In the rows, zero is written as 100.
One turn moves every row onto another: examples first, then more rows asked:
kol: 81 115 87 98 93 89 119 125 110 100 138 106 107 70 107 95 80 95 93 91 84 93 117 114 106 93
Vufo: 76 102 125 96 90 92 98 96 90 76 96 96 106 91 108 86 92 97 92 96 87 88 90 92 102 101
lafe: 67 103 93 105 102 87 125 121 113 92 131 112 106 77 98 97 73 99 92 88 84 95 111 108 107 101
vepe: 109 105 111 101 119 74 75 132 106 74 116 107 114 82 91 116 75 101 96 96 81 87 107 97 92 110
Lak: 100 117 120 100 117 76 72 123 115 76 116 104 98 87 106 111 88 99 99 103 94 96 119 97 87 109
govu: 103 108 119 89 96 83 95 133 114 80 112 90 112 73 86 128 78 105 110 93 89 94 118 107 102 108
fizu: 95 97 117 93 114 88 91 116 80 88 111 93 115 70 133 98 88 98 95 93 107 87 89 92 102 90
pag: 77 108 97 93 84 85 122 129 114 98 134 107 106 72 111 93 78 102 93 90 81 100 119 108 109 101
Labo: 71 112 112 102 86 102 116 110 103 77 110 107 104 90 87 86 80 99 94 97 81 94 100 113 104 98
lopeb: 93 96 114 94 108 84 93 114 81 84 112 96 113 83 132 99 93 91 92 92 111 86 87 88 103 90
tabe: 95 89 85 100 112 81 106 131 94 92 130 104 114 75 127 103 80 90 84 85 102 93 100 96 113 94
kig: 84 105 125 88 88 94 91 108 91 79 106 103 112 94 112 86 96 100 86 103 84 82 90 87 84 93
badud: 82 86 117 101 116 84 96 109 89 80 106 95 107 81 133 96 87 97 92 91 105 95 92 89 107 98
doza: 109 104 106 91 115 89 79 131 114 71 109 93 110 90 103 120 86 96 100 97 97 104 122 98 89 108
duboz: 80 109 86 96 92 92 119 129 112 93 137 110 110 71 104 94 75 93 89 86 89 90 113 106 115 98
dakol: 103 117 114 97 100 74 77 118 127 90 104 97 98 90 107 106 98 95 99 103 78 105 116 100 101 109
nen: 79 117 117 96 79 107 109 123 110 78 115 108 100 89 100 81 85 104 88 106 84 98 105 115 97 92
zulil: 107 113 117 99 99 76 87 128 120 89 102 93 108 80 99 110 81 95 115 98 77 106 110 116 116 109
Zuros: 110 104 116 90 90 83 89 125 120 84 97 85 110 89 92 123 89 98 102 101 80 98 113 106 104 99
zofib: 102 109 114 86 100 79 83 117 120 82 106 84 107 93 109 122 94 92 108 101 91 96 124 96 92 104
Gaf: 90 90 120 91 112 83 96 122 77 81 115 99 118 80 133 98 82 98 101 93 104 89 92 92 94 94
fon: 98 82 89 99 107 79 111 136 94 94 124 104 119 74 126 100 77 98 89 86 86 103 98 101 111 97
Kedu: 83 125 106 97 82 110 105 116 103 80 117 104 104 84 92 80 85 97 89 101 82 90 105 116 99 90
tubil: 106 104 102 88 106 80 88 131 113 79 116 98 117 77 90 126 83 103 96 90 85 95 119 89 91 116
zasug: 78 122 110 93 78 109 111 118 111 83 117 107 107 82 91 83 85 97 90 98 88 88 100 110 108 94
Mivo: 84 113 124 90 85 100 95 105 93 82 103 100 110 89 107 86 99 94 89 100 96 82 84 92 99 91
kopi: 104 108 115 94 105 67 87 126 109 87 114 98 119 73 93 117 71 98 115 90 74 87 110 103 107 113
Dilo: 98 90 86 102 113 81 107 130 97 102 127 102 115 67 126 104 82 94 85 88 92 97 99 101 110 89
pega: 88 114 122 88 89 101 89 103 87 81 103 97 112 83 109 83 95 98 89 99 86 79 90 90 93 93
Veba: 81 81 91 107 121 81 110 124 105 92 124 106 109 76 123 103 79 98 83 87 94 100 100 95 110 99

doza -> zofib
vepe -> Lak
Now find these:
Veba -> badud
fon -> Gaf
Dilo -> fizu
duboz -> tabe

One turn moves every row onto another: examples first, then more rows asked:
danu: 112 92 93 102 111 92 74 104 97 107 105 101 93 90 106 97 129 101 99 97 100 95 128 101 90 103 98 119 118 96 102 122 99 114 115 84 109 78
nef: 98 106 100 96 88 90 119 130 76 87 105 102 85 104 106 99 94 94 112 104 119 85 110 103 109 108 83 109 100 99 115 129 84 84 98 93 89 94
Lemiz: 117 105 106 89 111 79 112 95 88 102 86 98 95 85 98 96 108 95 93 107 113 115 111 98 115 106 76 109 90 97 100 119 110 96 117 92 93 93
somo: 113 91 94 102 108 93 71 111 101 108 109 100 92 88 107 98 131 100 101 96 93 96 121 108 89 102 96 112 114 97 105 123 102 115 111 89 119 84
narar: 101 76 82 96 93 110 111 97 90 103 93 104 106 103 113 95 134 92 96 108 116 102 106 103 96 110 79 115 109 123 84 109 110 102 116 95 85 93
mes: 102 89 108 90 107 97 80 105 105 112 112 97 87 76 122 103 117 105 123 100 91 106 122 101 100 120 79 103 115 90 108 119 105 117 105 77 113 86
pup: 117 92 89 90 103 87 101 115 109 97 100 111 86 106 103 117 90 100 116 97 118 114 105 103 104 115 74 93 125 78 105 113 105 91 100 96 117 101
ver: 93 74 87 88 100 112 111 98 88 109 96 110 103 110 120 98 126 95 104 108 118 102 113 92 101 109 68 113 114 116 86 107 110 98 115 95 80 92
Ganis: 101 93 92 85 100 126 107 91 96 119 100 107 81 86 111 99 113 91 104 103 132 101 120 113 109 116 83 108 93 112 93 132 79 95 106 100 100 110
botod: 111 89 85 95 98 79 93 112 107 88 102 105 92 105 96 115 96 103 121 93 115 117 101 111 101 109 93 91 129 83 108 111 113 91 101 89 113 106
gal: 106 90 104 94 104 96 75 111 107 113 115 98 89 77 117 103 123 102 119 99 87 104 118 109 95 114 83 101 113 92 109 120 107 116 103 85 121 90
Lanez: 92 93 105 97 77 95 113 120 90 68 109 92 91 105 98 99 97 98 124 103 117 92 106 111 104 123 91 106 101 93 112 132 98 85 97 86 96 104
migan: 94 96 107 96 75 97 112 120 78 74 107 89 102 104 98 99 102 97 108 104 111 93 110 109 107 106 87 110 91 104 117 131 103 81 99 83 99 104
mupe: 102 73 78 101 81 94 106 104 100 103 108 93 98 92 111 98 132 91 107 112 117 95 92 121 93 112 98 95 111 119 94 107 114 117 117 103 98 107
voti: 101 89 106 88 112 96 83 98 101 110 109 98 87 80 120 102 115 105 118 103 96 105 128 94 101 122 81 111 120 89 105 119 102 117 110 73 104 81
Zibel: 112 101 101 94 106 70 103 94 86 95 88 91 101 85 90 94 114 97 97 104 111 117 108 105 111 100 95 106 91 100 104 118 120 96 119 86 91 97
vak: 100 94 99 87 97 117 108 87 89 119 100 102 84 80 110 93 119 96 102 106 130 100 123 118 109 110 98 104 86 117 98 128 85 99 112 100 93 113
givek: 108 90 87 97 96 72 88 106 101 85 100 96 101 100 90 108 104 103 118 95 111 120 101 113 102 101 106 94 119 91 110 111 121 92 109 83 106 107
Sel: 97 72 83 94 83 90 104 108 103 109 118 94 93 96 118 102 122 94 118 112 117 94 95 120 97 113 93 84 117 110 101 105 114 118 116 105 97 113
gugaf: 92 93 106 98 74 98 112 119 86 68 109 87 99 105 96 100 101 97 115 104 114 94 109 111 105 116 90 108 96 98 115 132 102 83 97 83 100 105
misun: 88 79 95 88 86 107 82 95 98 110 116 93 89 98 108 95 116 108 119 92 132 108 117 125 102 94 106 96 120 105 108 119 95 83 105 83 86 122
pema: 110 90 99 100 103 95 72 113 105 111 113 99 90 82 112 101 128 100 110 96 89 99 118 113 91 106 90 106 113 95 108 121 106 115 106 90 123 89
maden: 90 72 88 88 91 93 103 110 101 115 121 101 90 103 126 105 115 98 127 111 118 93 101 109 103 111 81 82 122 104 103 103 113 114 116 104 91 111
ninuz: 93 98 100 98 81 93 116 124 89 73 107 97 86 105 101 99 95 96 125 103 122 88 106 108 106 123 89 106 105 90 111 133 90 86 95 90 92 98
Lizek: 103 75 78 102 85 102 110 99 95 101 99 97 105 97 108 95 136 90 97 111 116 99 98 114 93 112 92 108 108 123 88 109 111 109 117 99 93 98
Voto: 97 102 107 95 78 95 114 125 74 83 105 94 99 102 101 98 101 95 103 104 111 91 111 107 108 100 84 110 91 107 119 129 98 80 100 86 96 101
sesan: 91 85 101 89 88 102 89 91 91 111 112 92 90 87 108 90 120 108 113 98 130 106 119 127 105 96 113 96 105 112 109 119 96 90 111 89 82 122
mubav: 108 95 93 97 100 68 93 97 92 87 94 91 104 91 88 98 113 101 107 100 110 120 103 111 107 98 108 101 104 98 107 114 123 94 115 82 96 103
mufe: 87 71 92 83 100 99 106 107 96 117 116 107 91 109 130 105 112 100 125 110 118 97 109 97 106 109 69 89 123 103 100 104 113 105 114 100 85 106
zam: 122 103 105 86 113 87 115 102 96 107 88 105 87 92 104 103 98 93 96 106 117 114 111 94 114 115 61 106 98 89 99 119 103 95 111 98 101 91
Motu: 98 87 84 84 97 130 99 95 101 117 107 107 80 95 110 103 109 91 111 98 135 104 116 110 106 115 76 109 107 103 92 131 78 86 101 98 104 110
giv: 92 81 82 84 93 127 90 99 105 114 112 104 82 104 110 105 108 95 117 92 135 108 113 112 104 107 80 105 121 100 96 127 82 80 99 90 102 114
vuri: 95 103 99 97 86 90 117 128 83 81 105 101 82 105 103 99 93 96 120 104 123 86 107 105 108 117 87 107 105 92 111 130 84 87 96 93 89 95
Vana: 98 106 104 95 83 92 119 130 72 88 104 100 92 103 105 99 97 94 104 105 115 87 111 104 110 101 83 110 94 104 117 128 90 82 99 90 94 96
Pava: 89 77 87 86 88 117 83 100 103 110 117 98 86 106 108 101 112 103 122 90 133 109 114 119 101 100 93 100 125 99 103 123 89 79 99 85 95 119
nenus: 88 72 92 83 102 108 107 102 91 115 106 110 96 113 127 102 116 99 116 108 118 100 114 90 106 109 63 101 120 108 92 104 111 98 115 97 79 99
karu: 103 89 101 91 114 95 81 95 96 107 105 99 88 84 116 99 119 105 111 100 101 101 132 90 99 117 86 117 122 91 104 120 99 115 114 72 99 76
turuz: 107 91 95 97 114 93 78 98 95 106 103 100 90 88 110 98 124 102 103 100 102 96 132 93 94 110 93 119 121 94 102 121 98 115 116 78 101 74
dop: 98 90 103 88 92 107 100 87 88 115 105 95 89 80 108 90 120 103 105 104 129 103 123 125 107 103 110 99 91 118 104 123 92 98 113 94 84 118
ketek: 121 97 99 86 109 90 109 109 104 106 94 112 84 100 107 112 91 96 106 102 119 112 109 97 110 117 59 99 114 80 101 116 101 92 104 99 112 95

ninuz -> Lanez
pema -> somo
pup -> botod
Now find these:
mupe -> Lizek
misun -> sesan

